One turning vector, and how many ticks it has turned
The counts run from 0 to 965.
[ 86 105 142  88 160  98 159 100  93 132 139 113 129  81 118 127 135 156
 125 146  96 137 101 118 142 103 171 154 138 119  94 106 148 166 168 167
 117] => 785
[114  60  88 132  93 119 125 117 156 168 116 133 150 134 131 153  79 134
 159 139 140 116  85 131 145 109 147 114 105 173 125 167 152 117  95 110
  94] => 932
[106 153 144 113 144 104 130 120 132  92  93 147  93 137 116 107 102 120
 161 172  99 126 167  85 146  57 118 127 111 140 156 153 115  87 121 104
 121] => 858
[124 143 119 124 181 122 100 149 142 108 137 141 140 130 135 110 159 108
 115 134  88 146 139 124  74  99 115 103 173 110 151  56 153 140  98 128
 178] => 588
[114 129 120 116 140 123 119 144  81 138 144 120 105 120  99 134 177 127
  96 106  89 124 109 137  68 137 111 145 158  78 108  66 122 158 134 181
 127] => 340
[164 115 156 127 102 141 110 172 120 127 151 130 147 105 135 154  81 138
 142 147 138 111 154 104 138 159 154 115  97 141 134 193 130  91 117  83
 127] => 698
[146 123  91 145 126 131  92 131 129 153 124 130 147 150  93 149 141  94
 106 121 150 143 120 132  98 161 143 127 117 114 185 135 127 103  61 185
 160] => 899
[136 184 141 133 126 117 171 140 157  92 115 153 107 149 143 139 130 147
  95 116 127 104 133 135 102 121  82 144 177 100  86 103  98 173 167 119
 150] => 813
[145 106 148 122 116  91  98 188 162 134  68 136 114 164 161 126 110 111
  97 142 191 112 112 164 150 114 109 132 138 116 149 132 101 120 109 108
 112] => 433
[124 146 142 127 144 142 142  87 138 135 101 115 115 143 114 147  95 130
 140 107 147 140 114 126 160 107 170 171  80 151 148 186  99  98 156 142
 100] => 232
[128  87 146 109 160 118 146 153 138  98 178 154  76 124 127 142 115 128
 123 127 106 111 168  90 116 109  97 141 132 173 116 165 126 128 119  74
 150] => 378
[ 93 157 126 123 158 110 176  87 130  89 129 127 130 113 138 117 131 185
 162 130  70 147 120 113 135  87 138 158 164 119  98 131 112 160 173 131
 129] => 794
[ 94 113 144  97 157  90 109 133  93 127 111 143  69 127 109 101 119  79
 112 137  91 120 141  96 141  85 129 166 107 117 135 119 125  84 124 154
  92] => 850
[136 114 131 118 129 168 142 127 106 165 161  98 162  97 110 172 146 151
 125  95 121 140 104 123 112 183 175 152 130 125 106 160 116 154 152 197
 122] => 962
[133 125  97 165 117 113 179  83 126 118 180 132 146 127 116 173  97 168
 149 123 111 108 109 130 112 155 136 122 131 138  94 143 155 166 131  88
 173] => 314
[128 149 170 129 137 129 129 186 131 115 117 149 119 148 130 130 153  80
  91 118 122 110 171  97  99 125  71 121 141  94 122  65 135 148 110 121
 179] => 829
[119 136 118 140 132 139 154 115 141 139 120 153 144 142  81 161 140  93
  92 123 141 135 160  85 125 143 108 173 120 121 155 163 114 145  92 205
 169] => 644
[122 149 113 103 170 119 103 144 146 108 120 146 132 128 146  85 157 106
 104 140  79 149 142 127  80  92 128 107 169 102 144  53 145 137 116 158
 154] => 589
[104 130 123  95 148 107 158 131 141 113  90 108 108 121 114 125 166 174
 125 153 122 152 111 120 107 102 104 157 177 103 135 149  71 158 134 198
 120] => 163
[ 94 112 134  95 129 131 119 100  79 150 150 115 116 101 106 137 123 120
 157 119  77 119 104 105 109 109 179 116  81 145 104  96 183 105 143 137
  97] => 533
[125 180 124 142 124 147 126 105 137 130 100  80 161 142 129 150 136 169
 189 136 141 148  80 178  94 120 169  84 132 124 152 118 116 120 135 122
 138] => 732
[155 158 145 138 114 155 161 129 193 121 101 146 183 144 157 147  96 160
 123 127 153 141 131 124 159 138 148 152 146 129 125 180  94 162 146 131
 144] => 0
[120 138 144 104 142 133 124 108  90 112 153 106 115  95 137 121 109 170
 182 140  59 125 118 117 116  97 175 116 126 131  97 128 139  97 178  99
  93] => 539
[185 155 121 157 131 131 117 154 144 103 135 132 144 144 115 161 134 124
 119 141 155 122 168 128 107 165 124 122 139 108 184 176  98 112  82 132
 193] => 889
[146 173 155 135  93 129 159 108 129 112 130 150 139 123 135 160  76 140
 149 156 115  89 144  97 136 134 158 101  94 127  93 140 153 120 163  70
 152] => 64
[149 112 130 125 129 138 106 166 136 132 163 153 171 106 189 114  98 143
 115 129  94 117 116 143 111 153 165 103 163 127  85  94 168 143 133  85
 125] => 762
[ 91 149 175 136 100 136 107 164  96 163  82  95 176 135 128 126 139 103
 164 101 129 126 110 113 161 108 143 112 103  89 128  74 129 126 121 119
  96] => 35
[106 158 137 148 106 133 123 121 113 137 102 141 153 148 155 124  72 122
 173 104  86 112 112 113 166  88 149 124 105 124 101 117 136  93 152  79
  74] => 46
[141 125 157 126  81 148 109 185  97 167 136 114 162 119 129 158 129 113
 124 110 142  93 114 128  95 172 132  87 106 105  87  79 156 138 119 105
 140] => 513
[156 154 149 138 128  93 149 136 149  86 111 131 103 152 109 153 111 144
 138 176 170 113 167 126 133 125 104 131 119 128 154 198  86 114 114  91
 168] => 875
[110  45 103 137 101 107 127 139 138 170 120 113 138 132 125 148  89 144
 161 130 147 112  75 139 157 125 146 121 113 165 130 161 135 124  92  98
  94] => 931
[152 133 103 160  74 154 121 142 127 166 139 139 145 158 138 170  99 128
 105  71 133 101  84 156 108 177 142 136 120 113  85 124 121 136 144 120
 103] => 502
[143 128 138 151 141 111  96 180 170 117  82 132 129 174 159 116 116 115
 127 127 164 131 122 160 147  98 101 123 158 125 177 133  86 110  91  81
 122] => 429
[123  71 114 119 130  59 115 147 119 140 130 137  70 144 126 131 120 121
 113 150 135  87  92 173 100 119 103 102 139 139 112  82 155 128 108  87
 125] => 118
[144 169 148 107 154 108 160 114 136  89 145 120  91 125 141 143 121 197
 134 149 132 105 114 163  86 126 134 122 144 133  92 132 110 141 192  93
 156] => 558
